In the data rows, the value 128 means zero.
Here are some points:
[142, 89, 228, 132, 75, 164, 88, 54, 124, 74, 147, 147, 138, 123,
 122, 154, 124, 177]
[178, 132, 114, 142, 72, 181, 74, 161, 109, 66, 214, 149, 107, 82,
 92, 118, 109, 153]
[188, 114, 164, 103, 65, 191, 44, 86, 108, 64, 153, 141, 144, 112,
 114, 158, 150, 116]
[143, 139, 67, 174, 149, 99, 132, 167, 189, 139, 214, 185, 132, 89,
 102, 93, 78, 149]
[187, 115, 92, 128, 84, 157, 50, 147, 118, 51, 190, 184, 135, 98,
 95, 104, 119, 118]
[170, 121, 177, 172, 127, 173, 110, 137, 156, 97, 218, 167, 138, 92,
 107, 97, 52, 165]
[159, 129, 199, 154, 79, 192, 82, 96, 136, 95, 150, 198, 172, 115,
 104, 170, 111, 175]
[187, 113, 167, 110, 89, 183, 86, 156, 103, 39, 192, 160, 120, 87,
 99, 108, 112, 116]
[178, 123, 185, 117, 93, 193, 39, 111, 95, 51, 182, 139, 133, 125,
 129, 121, 115, 120]
[136, 142, 65, 182, 135, 108, 143, 159, 195, 127, 221, 190, 142, 99,
 126, 117, 85, 161]
[155, 107, 55, 150, 123, 120, 116, 142, 162, 141, 184, 183, 78, 48,
 89, 64, 105, 127]
[209, 135, 144, 114, 28, 155, 61, 107, 97, 82, 174, 132, 121, 104,
 116, 161, 135, 133]
[156, 112, 154, 179, 88, 200, 103, 91, 153, 50, 185, 165, 142, 105,
 127, 194, 128, 147]
[128, 101, 86, 192, 118, 142, 141, 116, 200, 138, 214, 180, 131, 64,
 142, 112, 76, 140]
[138, 111, 241, 166, 135, 187, 106, 95, 133, 47, 164, 158, 135, 121,
 129, 137, 97, 146]
[159, 128, 164, 157, 38, 161, 68, 69, 142, 65, 152, 178, 147, 136,
 153, 169, 127, 146]
[180, 124, 171, 102, 59, 174, 60, 98, 86, 48, 154, 140, 130, 113,
 88, 139, 156, 151]
[163, 87, 166, 115, 138, 154, 67, 92, 145, 15, 183, 127, 166, 148,
 146, 96, 120, 140]
[181, 127, 213, 124, 94, 213, 74, 143, 91, 70, 176, 144, 127, 120,
 115, 118, 122, 156]
[174, 135, 177, 127, 67, 196, 61, 123, 114, 56, 188, 144, 147, 109,
 109, 167, 125, 150]
[184, 125, 83, 164, 35, 149, 75, 119, 153, 79, 198, 157, 139, 85,
 130, 151, 121, 133]
[191, 162, 128, 147, 42, 158, 65, 133, 124, 79, 198, 154, 148, 91,
 99, 123, 109, 162]
[187, 156, 104, 145, 31, 162, 73, 103, 134, 90, 194, 165, 154, 105,
 119, 174, 124, 124]
[172, 135, 146, 145, 101, 192, 69, 108, 104, 37, 208, 148, 155, 127,
 154, 94, 132, 144]
[141, 140, 24, 159, 88, 129, 103, 133, 181, 144, 172, 178, 101, 49,
 111, 114, 114, 106]
[132, 162, 105, 189, 125, 159, 101, 137, 186, 67, 217, 171, 169, 127,
 124, 183, 106, 154]
[197, 87, 170, 150, 100, 143, 88, 154, 77, 56, 191, 163, 115, 122,
 139, 71, 110, 156]
[135, 127, 103, 183, 181, 133, 167, 145, 182, 119, 224, 179, 133, 104,
 142, 104, 55, 141]
[183, 133, 189, 126, 100, 204, 56, 116, 92, 65, 184, 124, 148, 119,
 98, 134, 115, 162]
[171, 146, 135, 136, 84, 176, 45, 112, 119, 78, 203, 167, 134, 80,
 85, 145, 90, 150]
[195, 127, 182, 119, 78, 196, 58, 97, 89, 64, 175, 151, 133, 116,
 108, 124, 119, 150]
[164, 138, 95, 178, 95, 155, 79, 139, 183, 69, 220, 185, 132, 91,
 114, 123, 100, 132]
[139, 146, 94, 175, 33, 141, 61, 101, 154, 83, 149, 195, 141, 95,
 147, 169, 120, 101]
[193, 132, 174, 166, 79, 185, 73, 125, 131, 65, 194, 154, 161, 97,
 112, 145, 103, 162]
[166, 113, 171, 130, 44, 174, 78, 72, 92, 35, 120, 148, 134, 109,
 143, 131, 137, 107]
[130, 137, 26, 170, 129, 110, 122, 159, 186, 139, 198, 172, 117, 76,
 91, 104, 95, 127]
[152, 95, 237, 146, 104, 176, 88, 94, 106, 43, 147, 147, 109, 127,
 116, 113, 114, 161]
[204, 136, 134, 132, 47, 182, 90, 137, 114, 71, 194, 149, 134, 94,
 97, 123, 124, 179]
[164, 103, 221, 159, 91, 175, 77, 81, 147, 54, 172, 158, 135, 143,
 115, 138, 121, 154]
[184, 114, 188, 110, 63, 193, 76, 106, 76, 46, 139, 127, 139, 100,
 130, 136, 152, 126]
[186, 114, 207, 132, 100, 172, 81, 146, 79, 68, 176, 144, 107, 92,
 93, 84, 115, 163]
[192, 109, 222, 135, 99, 196, 81, 124, 79, 75, 160, 124, 107, 103,
 97, 100, 124, 133]
[170, 131, 225, 138, 110, 193, 79, 102, 112, 51, 185, 140, 138, 116,
 124, 126, 96, 139]
[151, 107, 247, 133, 134, 196, 80, 115, 102, 72, 166, 140, 135, 118,
 87, 117, 118, 127]
[163, 114, 237, 156, 90, 176, 68, 110, 110, 82, 174, 162, 146, 121,
 114, 134, 141, 167]
[134, 132, 57, 172, 149, 118, 119, 154, 173, 143, 222, 169, 130, 86,
 82, 85, 80, 155]
[149, 105, 176, 184, 142, 170, 150, 131, 169, 86, 197, 196, 134, 90,
 125, 100, 51, 131]
[134, 54, 217, 105, 129, 179, 92, 111, 107, 52, 124, 158, 109, 123,
 146, 78, 96, 113]
[172, 130, 202, 142, 95, 198, 67, 128, 106, 61, 185, 170, 121, 97,
 131, 90, 116, 124]
[141, 131, 56, 190, 139, 104, 145, 157, 188, 148, 206, 190, 111, 101,
 97, 95, 87, 141]
[153, 129, 75, 196, 81, 122, 107, 129, 206, 90, 191, 186, 149, 112,
 146, 116, 86, 93]
[141, 99, 222, 170, 81, 160, 84, 99, 100, 65, 173, 161, 151, 123,
 87, 159, 130, 164]
[133, 130, 105, 199, 128, 151, 110, 137, 163, 107, 207, 204, 152, 105,
 113, 108, 49, 169]
[139, 163, 76, 203, 93, 116, 123, 121, 214, 133, 187, 192, 160, 88,
 128, 146, 99, 135]
[159, 126, 49, 199, 102, 111, 123, 126, 180, 138, 198, 180, 98, 80,
 114, 104, 81, 117]
[160, 166, 104, 168, 102, 138, 121, 128, 193, 110, 230, 194, 112, 84,
 122, 108, 78, 125]
[167, 136, 93, 192, 105, 162, 133, 132, 194, 110, 209, 191, 109, 81,
 113, 103, 79, 139]
[160, 39, 132, 178, 58, 98, 94, 100, 118, 123, 181, 180, 111, 100,
 108, 165, 87, 104]
[107, 111, 58, 187, 183, 111, 163, 146, 185, 141, 177, 176, 110, 95,
 109, 72, 77, 145]
[123, 111, 116, 186, 143, 118, 115, 147, 198, 102, 210, 181, 120, 85,
 122, 71, 62, 147]
[141, 108, 81, 179, 153, 128, 133, 148, 162, 115, 220, 180, 118, 95,
 116, 54, 64, 136]
[161, 156, 61, 173, 100, 125, 99, 166, 162, 106, 219, 190, 148, 89,
 99, 113, 100, 158]
[125, 107, 169, 187, 164, 157, 136, 125, 127, 92, 223, 170, 154, 96,
 116, 68, 70, 162]
[186, 104, 110, 149, 51, 154, 83, 148, 134, 55, 182, 200, 102, 89,
 132, 135, 131, 106]
[174, 131, 169, 156, 49, 152, 49, 107, 132, 79, 190, 169, 150, 117,
 99, 163, 111, 157]
[168, 153, 74, 193, 81, 140, 113, 145, 181, 136, 202, 188, 136, 70,
 92, 146, 112, 145]
[158, 150, 151, 181, 104, 177, 101, 134, 144, 69, 225, 166, 167, 112,
 138, 155, 73, 163]
[152, 138, 120, 162, 105, 175, 98, 154, 164, 50, 197, 199, 137, 83,
 131, 104, 67, 120]
[142, 155, 71, 191, 124, 115, 142, 150, 209, 128, 217, 188, 146, 93,
 120, 111, 106, 142]
[200, 93, 146, 118, 105, 182, 55, 147, 91, 66, 177, 170, 107, 89,
 104, 92, 114, 112]
[184, 114, 135, 177, 79, 196, 124, 112, 140, 87, 208, 184, 127, 79,
 88, 127, 102, 157]
[162, 132, 111, 161, 102, 173, 101, 143, 166, 95, 231, 197, 151, 92,
 105, 131, 74, 153]
[144, 100, 248, 164, 123, 194, 105, 98, 101, 66, 147, 135, 137, 137,
 91, 133, 111, 150]
[116, 118, 78, 190, 165, 125, 154, 143, 197, 127, 213, 175, 137, 109,
 128, 89, 60, 142]
[152, 126, 175, 148, 84, 182, 69, 113, 142, 35, 204, 167, 123, 118,
 150, 135, 93, 137]
[154, 98, 240, 150, 152, 187, 136, 113, 152, 50, 158, 153, 167, 135,
 134, 134, 98, 143]
[168, 135, 95, 176, 131, 138, 117, 162, 120, 106, 225, 162, 71, 73,
 75, 84, 97, 146]
[206, 120, 132, 170, 61, 163, 91, 124, 136, 75, 217, 151, 132, 82,
 100, 124, 112, 145]
[165, 139, 228, 155, 115, 185, 92, 97, 124, 53, 178, 149, 149, 119,
 111, 138, 116, 176]
[170, 117, 111, 159, 149, 146, 111, 170, 146, 80, 219, 164, 116, 97,
 102, 45, 81, 155]
[145, 91, 225, 165, 128, 185, 105, 91, 129, 54, 157, 168, 113, 79,
 129, 124, 93, 152]
[194, 118, 183, 154, 58, 165, 80, 153, 110, 88, 204, 153, 129, 96,
 104, 124, 101, 173]
[164, 158, 95, 161, 72, 180, 82, 149, 181, 64, 195, 186, 141, 87,
 121, 142, 111, 132]
[173, 158, 138, 171, 71, 193, 92, 110, 173, 85, 209, 178, 135, 114,
 140, 161, 96, 147]
[124, 140, 60, 189, 124, 110, 138, 144, 217, 125, 203, 193, 145, 102,
 136, 125, 94, 155]
[113, 93, 78, 159, 171, 108, 142, 145, 200, 131, 207, 180, 126, 99,
 101, 76, 67, 122]
[148, 167, 109, 152, 91, 178, 81, 151, 155, 81, 235, 178, 145, 102,
 122, 131, 89, 159]
[114, 117, 99, 206, 106, 163, 137, 76, 197, 101, 143, 201, 153, 58,
 136, 142, 93, 134]
[147, 142, 148, 158, 123, 179, 91, 158, 170, 81, 238, 173, 141, 82,
 114, 107, 99, 163]
[164, 119, 127, 166, 147, 132, 101, 169, 157, 70, 221, 178, 106, 81,
 93, 63, 103, 141]
[152, 138, 73, 191, 100, 130, 120, 135, 192, 110, 220, 197, 144, 79,
 127, 145, 106, 144]
[166, 98, 203, 142, 112, 190, 84, 113, 108, 55, 183, 154, 134, 93,
 76, 101, 125, 164]
[161, 145, 69, 170, 81, 140, 108, 132, 165, 115, 210, 201, 120, 59,
 103, 128, 93, 144]
[204, 128, 101, 148, 30, 126, 63, 91, 157, 90, 173, 152, 158, 107,
 95, 144, 124, 141]
[172, 123, 146, 178, 48, 142, 49, 105, 105, 91, 172, 151, 133, 81,
 65, 136, 110, 153]
[108, 134, 191, 178, 94, 208, 99, 86, 158, 90, 167, 182, 132, 105,
 109, 187, 110, 164]
[147, 121, 112, 175, 153, 116, 119, 163, 168, 69, 254, 179, 133, 136,
 130, 109, 107, 150]
[184, 130, 152, 173, 19, 157, 82, 111, 127, 100, 169, 171, 151, 108,
 122, 181, 118, 156]
[196, 156, 83, 155, 58, 172, 62, 126, 137, 81, 178, 142, 163, 109,
 117, 187, 108, 130]
Then 40 other points, each followed by its number:
[121, 123, 43, 188, 160, 95, 155, 144, 199, 171, 180, 173, 128, 91,
 122, 108, 80, 135] 0
[151, 111, 95, 188, 161, 110, 152, 134, 173, 110, 194, 205, 116, 95,
 134, 64, 64, 138] 1
[149, 123, 219, 155, 85, 203, 79, 106, 140, 54, 170, 166, 129, 115,
 145, 151, 124, 141] 2
[175, 145, 91, 153, 83, 157, 64, 134, 139, 93, 231, 168, 158, 81,
 100, 117, 99, 125] 3
[122, 93, 211, 203, 83, 173, 123, 59, 147, 74, 140, 170, 130, 109,
 140, 158, 101, 133] 4
[158, 155, 46, 172, 87, 117, 101, 140, 193, 118, 203, 185, 151, 81,
 114, 121, 107, 146] 5
[199, 124, 109, 157, 74, 170, 71, 140, 101, 52, 163, 175, 128, 63,
 135, 101, 125, 105] 6
[169, 127, 236, 145, 103, 187, 91, 102, 92, 70, 166, 140, 151, 145,
 101, 128, 126, 177] 7
[181, 99, 215, 119, 67, 170, 86, 127, 71, 58, 171, 136, 125, 106,
 118, 117, 139, 146] 8
[143, 155, 146, 197, 122, 164, 74, 86, 163, 95, 189, 210, 115, 139,
 93, 162, 89, 157] 9
[147, 88, 198, 153, 69, 172, 92, 61, 137, 46, 144, 171, 150, 135,
 136, 169, 116, 121] 10
[179, 149, 125, 142, 51, 143, 48, 113, 145, 67, 179, 163, 161, 129,
 133, 194, 125, 154] 11
[122, 137, 72, 190, 128, 130, 155, 133, 218, 108, 206, 192, 147, 108,
 133, 132, 77, 141] 12
[141, 119, 185, 193, 100, 152, 100, 103, 137, 46, 202, 176, 160, 127,
 137, 120, 125, 187] 13
[157, 147, 51, 181, 85, 153, 106, 122, 197, 108, 195, 191, 127, 80,
 135, 147, 105, 124] 14
[192, 148, 105, 148, 41, 165, 60, 145, 139, 78, 194, 150, 158, 89,
 103, 125, 125, 141] 15
[158, 154, 180, 167, 53, 168, 95, 75, 155, 80, 180, 170, 152, 103,
 120, 189, 121, 152] 16
[190, 141, 114, 117, 51, 184, 66, 113, 145, 72, 177, 181, 140, 83,
 106, 162, 125, 124] 17
[123, 134, 38, 187, 134, 128, 143, 141, 213, 143, 192, 179, 136, 100,
 133, 139, 78, 137] 18
[175, 106, 192, 140, 96, 194, 67, 140, 102, 57, 186, 168, 135, 93,
 111, 104, 102, 144] 19
[180, 141, 197, 164, 66, 172, 71, 118, 115, 71, 168, 162, 173, 114,
 93, 154, 127, 167] 20
[159, 146, 45, 173, 105, 115, 120, 151, 176, 135, 207, 188, 117, 81,
 84, 113, 93, 150] 21
[183, 133, 151, 134, 47, 168, 63, 133, 97, 63, 196, 150, 141, 116,
 104, 140, 154, 172] 22
[162, 120, 180, 136, 94, 173, 75, 133, 101, 28, 202, 165, 123, 122,
 106, 134, 142, 167] 23
[175, 143, 150, 147, 54, 173, 49, 120, 116, 49, 187, 148, 158, 122,
 95, 130, 115, 147] 24
[176, 131, 208, 118, 99, 191, 76, 112, 93, 55, 190, 135, 129, 91,
 98, 120, 118, 147] 25
[149, 135, 57, 184, 116, 124, 136, 143, 213, 122, 205, 177, 146, 78,
 139, 129, 82, 126] 26
[139, 141, 51, 183, 130, 128, 130, 148, 212, 145, 203, 185, 128, 90,
 126, 116, 82, 137] 27
[174, 111, 220, 140, 64, 182, 87, 89, 97, 56, 161, 134, 141, 122,
 122, 143, 116, 154] 28
[174, 146, 158, 169, 73, 166, 87, 138, 121, 67, 206, 149, 180, 119,
 114, 173, 118, 186] 29
[185, 123, 184, 179, 102, 185, 80, 129, 140, 59, 193, 179, 128, 100,
 135, 91, 107, 149] 30
[127, 111, 194, 178, 145, 156, 118, 106, 129, 60, 191, 183, 133, 91,
 146, 67, 67, 143] 31
[158, 144, 150, 168, 86, 161, 67, 128, 140, 65, 224, 153, 137, 110,
 117, 106, 63, 158] 32
[130, 125, 55, 181, 158, 125, 144, 177, 180, 139, 220, 162, 127, 100,
 99, 91, 84, 155] 33
[188, 118, 207, 122, 57, 179, 63, 130, 77, 75, 165, 127, 131, 128,
 104, 123, 131, 154] 34
[150, 150, 98, 204, 114, 143, 129, 130, 197, 101, 220, 176, 156, 94,
 117, 136, 76, 157] 35
[141, 120, 160, 165, 117, 189, 82, 100, 154, 25, 193, 160, 173, 139,
 136, 165, 134, 146] 36
[178, 139, 111, 149, 75, 151, 53, 130, 140, 71, 205, 175, 103, 80,
 107, 82, 106, 122] 37
[178, 136, 173, 142, 27, 185, 73, 86, 118, 69, 154, 146, 142, 115,
 102, 156, 125, 149] 38
[153, 134, 30, 168, 98, 128, 129, 157, 196, 142, 186, 187, 122, 71,
 114, 119, 95, 132] 39
Which of these numbered points is nearest to each point below, ignoring the 3 directions in which the first points spread most? Its number follows each.
[129, 115, 66, 191, 154, 124, 175, 135, 218, 138, 181, 190, 132, 101,
 124, 99, 78, 125] > 39
[156, 150, 174, 158, 65, 178, 56, 98, 125, 50, 185, 150, 153, 133,
 111, 134, 94, 161] > 24
[162, 140, 78, 158, 110, 158, 116, 110, 203, 110, 218, 186, 130, 75,
 101, 112, 81, 128] > 17
[168, 131, 201, 135, 72, 183, 50, 85, 105, 56, 134, 136, 164, 131,
 113, 141, 137, 160] > 5
[191, 123, 152, 122, 92, 148, 17, 126, 96, 55, 183, 146, 136, 102,
 109, 139, 122, 144] > 11
[158, 114, 169, 145, 58, 172, 57, 67, 137, 113, 152, 162, 153, 109,
 74, 186, 150, 166] > 21
[167, 127, 116, 147, 96, 187, 82, 156, 138, 65, 219, 183, 125, 80,
 99, 107, 89, 135] > 19
[143, 111, 58, 181, 159, 124, 153, 155, 178, 143, 201, 174, 115, 78,
 97, 74, 80, 142] > 39
[143, 116, 123, 176, 163, 144, 98, 77, 153, 69, 196, 195, 118, 107,
 92, 83, 66, 165] > 9
[127, 100, 107, 186, 142, 134, 108, 130, 208, 110, 194, 202, 143, 86,
 132, 110, 57, 156] > 19
[184, 152, 63, 175, 97, 132, 117, 161, 154, 106, 228, 159, 127, 74,
 100, 113, 98, 155] > 35
[163, 95, 76, 134, 82, 119, 91, 127, 165, 43, 157, 197, 127, 87,
 140, 77, 90, 93] > 10
[176, 118, 142, 164, 63, 177, 67, 79, 90, 83, 175, 185, 124, 102,
 95, 168, 117, 158] > 21
[167, 125, 108, 108, 63, 155, 67, 101, 154, 49, 184, 195, 146, 81,
 130, 160, 137, 128] > 17
[175, 139, 101, 148, 95, 125, 98, 142, 146, 105, 222, 179, 110, 41,
 95, 88, 118, 163] > 16
[185, 121, 202, 133, 94, 197, 92, 140, 83, 43, 174, 139, 115, 121,
 130, 104, 108, 159] > 12
[138, 111, 81, 183, 105, 159, 124, 106, 193, 117, 181, 149, 143, 74,
 74, 86, 46, 127] > 38
[159, 117, 184, 144, 124, 199, 76, 115, 118, 57, 220, 159, 142, 108,
 109, 113, 92, 151] > 3
[181, 138, 138, 169, 90, 188, 77, 136, 139, 73, 210, 188, 161, 96,
 115, 124, 94, 151] > 19
[157, 150, 42, 178, 94, 123, 89, 132, 182, 112, 195, 182, 113, 82,
 106, 97, 90, 136] > 37
[184, 134, 142, 133, 41, 201, 78, 119, 150, 72, 181, 171, 129, 92,
 105, 146, 105, 134] > 17
[186, 98, 204, 167, 92, 187, 69, 104, 94, 72, 157, 173, 110, 115,
 127, 100, 97, 136] > 1
[157, 72, 213, 156, 146, 210, 115, 91, 142, 51, 125, 153, 137, 91,
 126, 139, 109, 154] > 39
[148, 96, 201, 161, 127, 168, 86, 115, 139, 26, 184, 162, 179, 152,
 142, 139, 118, 121] > 36
[185, 158, 118, 177, 66, 152, 78, 149, 138, 86, 196, 174, 139, 85,
 61, 122, 122, 155] > 20
[187, 142, 156, 151, 73, 169, 38, 109, 119, 64, 189, 140, 161, 113,
 100, 139, 112, 163] > 24
[174, 113, 175, 156, 96, 157, 67, 124, 90, 80, 209, 177, 152, 109,
 65, 132, 128, 167] > 20
[125, 117, 126, 200, 125, 145, 165, 135, 193, 110, 214, 210, 144, 120,
 137, 127, 66, 136] > 12
[188, 147, 144, 138, 51, 170, 65, 131, 100, 66, 190, 156, 171, 107,
 122, 152, 118, 166] > 29
[203, 88, 96, 134, 35, 124, 77, 100, 147, 82, 157, 195, 135, 94,
 123, 115, 124, 105] > 10
[127, 127, 54, 165, 169, 117, 156, 147, 190, 137, 183, 180, 108, 83,
 91, 82, 63, 144] > 39
[178, 151, 71, 161, 59, 150, 91, 150, 163, 98, 218, 173, 141, 90,
 113, 112, 111, 158] > 15
[177, 153, 167, 126, 43, 181, 68, 122, 108, 60, 180, 154, 117, 79,
 140, 128, 120, 145] > 2
[142, 126, 167, 152, 55, 141, 66, 76, 110, 67, 143, 154, 116, 56,
 56, 129, 131, 118] > 4
[109, 133, 37, 179, 157, 96, 163, 144, 195, 160, 185, 185, 138, 103,
 118, 105, 85, 139] > 0
[184, 131, 131, 161, 87, 160, 85, 134, 134, 51, 192, 191, 129, 81,
 127, 82, 77, 136] > 31
[180, 154, 101, 151, 69, 152, 102, 130, 166, 78, 212, 186, 128, 82,
 133, 107, 69, 117] > 31
[144, 151, 50, 183, 120, 111, 133, 143, 193, 145, 210, 178, 131, 87,
 82, 119, 90, 151] > 21
[170, 98, 191, 162, 90, 163, 50, 58, 115, 72, 152, 156, 168, 150,
 153, 139, 108, 154] > 1
[153, 127, 129, 201, 157, 175, 113, 134, 175, 84, 226, 160, 139, 90,
 113, 101, 75, 151] > 35
[186, 117, 74, 166, 31, 132, 88, 102, 159, 104, 165, 179, 112, 73,
 97, 129, 105, 126] > 4
[191, 160, 115, 142, 60, 149, 55, 127, 117, 97, 207, 156, 140, 114,
 86, 180, 125, 164] > 7
[139, 89, 234, 163, 131, 165, 101, 80, 130, 59, 172, 172, 140, 141,
 142, 106, 101, 160] > 1
[177, 66, 195, 110, 110, 163, 77, 119, 93, 63, 183, 175, 108, 131,
 109, 76, 111, 138] > 10
[137, 150, 67, 190, 108, 133, 125, 148, 204, 119, 215, 182, 130, 78,
 123, 111, 87, 143] > 2
[191, 77, 139, 133, 53, 159, 102, 127, 142, 42, 190, 174, 122, 102,
 159, 106, 122, 119] > 10
[175, 151, 164, 177, 88, 164, 70, 111, 139, 72, 215, 161, 136, 113,
 102, 139, 82, 172] > 32
[182, 92, 156, 154, 48, 139, 49, 98, 98, 67, 175, 165, 150, 124,
 111, 134, 137, 167] > 13
[188, 140, 159, 120, 87, 215, 62, 103, 106, 59, 153, 157, 140, 116,
 135, 184, 114, 148] > 18
[179, 93, 195, 101, 73, 154, 57, 106, 87, 47, 154, 156, 152, 130,
 111, 119, 147, 153] > 5
[137, 94, 250, 146, 126, 185, 87, 68, 102, 71, 137, 130, 139, 117,
 115, 136, 115, 148] > 0
[137, 131, 37, 172, 146, 104, 126, 127, 192, 171, 210, 169, 126, 90,
 99, 105, 91, 133] > 0
[106, 101, 110, 146, 197, 120, 173, 143, 203, 93, 192, 171, 120, 115,
 121, 75, 57, 120] > 12
[166, 112, 195, 112, 83, 200, 47, 82, 101, 61, 149, 138, 139, 122,
 127, 163, 136, 146] > 18
[168, 151, 193, 155, 116, 218, 81, 74, 127, 82, 179, 162, 137, 87,
 115, 165, 122, 142] > 25
[174, 109, 61, 178, 117, 133, 110, 121, 148, 98, 216, 184, 128, 68,
 100, 77, 103, 131] > 1
[117, 105, 68, 176, 176, 111, 148, 153, 190, 145, 207, 170, 124, 83,
 101, 82, 77, 144] > 18
[124, 118, 65, 186, 81, 89, 126, 119, 199, 145, 194, 183, 136, 79,
 117, 126, 71, 127] > 28
[184, 128, 199, 161, 74, 168, 86, 136, 130, 75, 211, 153, 158, 124,
 118, 136, 103, 178] > 29
[145, 135, 151, 174, 57, 198, 92, 103, 174, 83, 169, 179, 129, 84,
 142, 180, 88, 131] > 2
[127, 142, 58, 195, 141, 111, 144, 164, 191, 154, 210, 174, 130, 90,
 112, 111, 75, 140] > 34
[128, 133, 188, 173, 110, 169, 90, 80, 168, 91, 183, 141, 191, 145,
 121, 209, 121, 164] > 33
[152, 120, 113, 180, 105, 178, 128, 153, 179, 76, 216, 212, 133, 94,
 121, 126, 92, 141] > 19
[111, 119, 85, 172, 150, 169, 117, 125, 179, 103, 199, 195, 124, 70,
 96, 101, 54, 123] > 17
[198, 114, 131, 140, 39, 147, 66, 97, 97, 56, 170, 151, 138, 88,
 112, 157, 136, 112] > 10
[136, 134, 66, 176, 175, 101, 140, 134, 199, 114, 204, 189, 117, 115,
 124, 80, 71, 126] > 12
[154, 147, 97, 181, 89, 157, 101, 127, 203, 80, 203, 194, 138, 97,
 135, 174, 102, 114] > 2
[160, 139, 206, 181, 100, 177, 88, 114, 103, 76, 204, 140, 176, 124,
 85, 148, 112, 158] > 20
[136, 127, 41, 180, 104, 90, 124, 140, 181, 126, 187, 192, 115, 80,
 122, 89, 78, 110] > 10
[156, 140, 100, 147, 65, 171, 51, 98, 156, 76, 211, 148, 163, 88,
 135, 154, 100, 136] > 3
[185, 127, 104, 138, 17, 129, 60, 122, 119, 60, 168, 158, 136, 95,
 131, 148, 141, 137] > 8
[163, 152, 101, 161, 97, 163, 97, 136, 179, 72, 209, 210, 128, 71,
 124, 142, 101, 127] > 17
[180, 132, 188, 167, 140, 167, 85, 134, 158, 48, 206, 171, 164, 115,
 106, 98, 128, 145] > 15
[180, 150, 158, 130, 74, 196, 49, 142, 119, 61, 191, 149, 131, 99,
 102, 104, 108, 140] > 15
[173, 130, 199, 162, 75, 189, 86, 118, 114, 82, 208, 160, 162, 119,
 125, 142, 129, 173] > 22
[188, 135, 194, 149, 67, 189, 70, 102, 128, 58, 182, 156, 149, 128,
 152, 123, 110, 133] > 30
[115, 102, 102, 173, 194, 139, 116, 125, 166, 45, 193, 186, 132, 120,
 138, 92, 70, 157] > 36
[191, 117, 164, 125, 84, 180, 63, 107, 77, 52, 156, 128, 122, 92,
 65, 130, 141, 151] > 21
[134, 132, 96, 177, 127, 117, 126, 109, 200, 84, 218, 188, 112, 100,
 165, 91, 71, 134] > 37
[149, 151, 89, 180, 120, 156, 112, 149, 175, 88, 240, 182, 138, 92,
 111, 105, 93, 151] > 35
[150, 112, 224, 136, 108, 170, 99, 115, 86, 72, 155, 158, 109, 96,
 79, 62, 92, 157] > 38
[142, 133, 42, 181, 140, 102, 120, 165, 179, 140, 211, 159, 127, 87,
 91, 85, 90, 143] > 33
[140, 90, 133, 184, 124, 152, 169, 156, 186, 86, 179, 224, 128, 96,
 170, 116, 88, 104] > 6
[134, 144, 61, 200, 141, 107, 152, 142, 207, 133, 195, 192, 122, 93,
 111, 123, 86, 144] > 21
[138, 101, 185, 179, 117, 174, 102, 98, 192, 73, 208, 169, 161, 122,
 140, 111, 89, 162] > 15
[197, 140, 81, 134, 53, 171, 72, 122, 126, 57, 151, 166, 117, 79,
 139, 128, 144, 82] > 6
[159, 124, 96, 158, 71, 141, 65, 100, 126, 27, 184, 178, 171, 123,
 143, 132, 113, 153] > 36
[174, 128, 201, 161, 83, 190, 67, 107, 112, 56, 180, 145, 141, 106,
 95, 142, 117, 159] > 35
[189, 107, 185, 152, 87, 200, 65, 76, 134, 61, 148, 162, 133, 92,
 128, 151, 108, 135] > 14
[169, 149, 64, 199, 82, 120, 100, 123, 174, 127, 211, 178, 139, 79,
 116, 137, 92, 141] > 28
[114, 133, 54, 184, 169, 109, 164, 145, 198, 141, 190, 186, 129, 99,
 112, 95, 75, 135] > 18
[183, 118, 122, 141, 61, 173, 64, 138, 153, 43, 178, 181, 130, 83,
 123, 112, 128, 148] > 2
[139, 128, 138, 160, 144, 152, 112, 170, 161, 43, 233, 183, 112, 112,
 133, 87, 98, 148] > 23
[133, 139, 67, 186, 104, 134, 112, 138, 207, 113, 225, 175, 156, 100,
 125, 134, 86, 141] > 15
[169, 110, 122, 181, 146, 150, 109, 163, 154, 93, 229, 164, 132, 113,
 91, 96, 52, 156] > 35
[174, 138, 88, 179, 116, 163, 121, 138, 183, 67, 196, 194, 105, 75,
 109, 84, 106, 127] > 14
[131, 152, 94, 202, 135, 136, 127, 150, 197, 94, 223, 187, 153, 107,
 111, 143, 95, 161] > 23
[185, 149, 96, 126, 37, 140, 44, 101, 136, 79, 159, 151, 148, 110,
 137, 189, 150, 120] > 18
[146, 127, 153, 119, 76, 224, 102, 92, 143, 42, 167, 179, 159, 96,
 157, 137, 119, 116] > 17
[197, 136, 78, 175, 67, 159, 89, 125, 149, 83, 190, 187, 113, 72,
 136, 154, 136, 143] > 14
[205, 117, 86, 119, 42, 120, 91, 149, 127, 99, 193, 176, 146, 67,
 114, 120, 111, 156] > 8
[150, 134, 82, 158, 166, 138, 120, 154, 178, 142, 218, 190, 113, 73,
 110, 68, 81, 143] > 27
[185, 155, 126, 185, 75, 182, 93, 145, 146, 76, 211, 187, 135, 98,
 115, 127, 112, 155] > 30
[193, 152, 93, 177, 71, 132, 98, 165, 166, 115, 211, 178, 155, 72,
 110, 125, 112, 152] > 20
[146, 127, 83, 195, 154, 127, 159, 154, 183, 128, 209, 189, 133, 77,
 112, 82, 81, 141] > 28
[184, 130, 189, 152, 80, 169, 55, 122, 115, 65, 199, 145, 145, 118,
 85, 114, 129, 161] > 20
